[[132 116 135]
 [141 124 129]
 [120 144 130]
 [121 140 137]
 [107 127 115]
 [119 147 109]
 [135 133 103]
 [129 136 113]
 [122 112 133]
 [122 123 125]
 [124 119 112]
 [124 128 140]]
->
[[135 133 103]
 [119 147 109]
 [124 119 112]
 [129 136 113]
 [107 127 115]
 [122 123 125]
 [141 124 129]
 [120 144 130]
 [122 112 133]
 [132 116 135]
 [121 140 137]
 [124 128 140]]

[[119 127 121 126 128 135]
 [117 121 144 128 126 124]
 [114 120 124 122 145 114]
 [138 129 136 131 105 124]]
->
[[119 127 121 126 128 135]
 [114 120 124 122 145 114]
 [138 129 136 131 105 124]
 [117 121 144 128 126 124]]

[[121 126 131 135]
 [125 110 139 132]
 [122 130 133 126]
 [124 104 151 137]
 [109 140 112 127]
 [124 128 130 131]
 [126 127 120 152]
 [135 103 114 138]
 [122 124 137 126]]
->
[[109 140 112 127]
 [135 103 114 138]
 [126 127 120 152]
 [124 128 130 131]
 [121 126 131 135]
 [122 130 133 126]
 [122 124 137 126]
 [125 110 139 132]
 [124 104 151 137]]

[[108 117 129 140 118]
 [123 136 121 127 125]
 [133 157 109 113 128]]
->
[[133 157 109 113 128]
 [123 136 121 127 125]
 [108 117 129 140 118]]

[[127 143 116 135 120 124 137 101 157 157 136 145]
 [127 107 142 103 134 129 110 115 149 134 126 134]
 [145 112 146 150 147 104 156 137 143 100 149 143]
 [121 135 120 136 134 104 102 150 148 141 138 140]
 [111 146 153 123 126 126 119 137 110 129 136 139]]
->
[[127 143 116 135 120 124 137 101 157 157 136 145]
 [121 135 120 136 134 104 102 150 148 141 138 140]
 [127 107 142 103 134 129 110 115 149 134 126 134]
 [145 112 146 150 147 104 156 137 143 100 149 143]
 [111 146 153 123 126 126 119 137 110 129 136 139]]

[[112 111 137 120 119 121 144 136 141]
 [119 112 144 125 116 138 135 131 148]
 [127 121 153 134 119 123 129 135 148]
 [114 122 134 126 114 139 127 138 153]
 [119 121 151 137 120 129 135 128 149]
 [132 113 149 135 112 124 128 134 145]
 [121 119 146 113 117 124 124 136 148]]
->
[[114 122 134 126 114 139 127 138 153]
 [112 111 137 120 119 121 144 136 141]
 [119 112 144 125 116 138 135 131 148]
 [121 119 146 113 117 124 124 136 148]
 [132 113 149 135 112 124 128 134 145]
 [119 121 151 137 120 129 135 128 149]
 [127 121 153 134 119 123 129 135 148]]

[[106 139 143 136 134 130 130 128 141]
 [130 130 125 126 126 121 115 125 114]
 [116 119 132 131 127 130 113 122 131]
 [123 155 128 131 111 133 114 141 130]]
->
[[130 130 125 126 126 121 115 125 114]
 [123 155 128 131 111 133 114 141 130]
 [116 119 132 131 127 130 113 122 131]
 [106 139 143 136 134 130 130 128 141]]
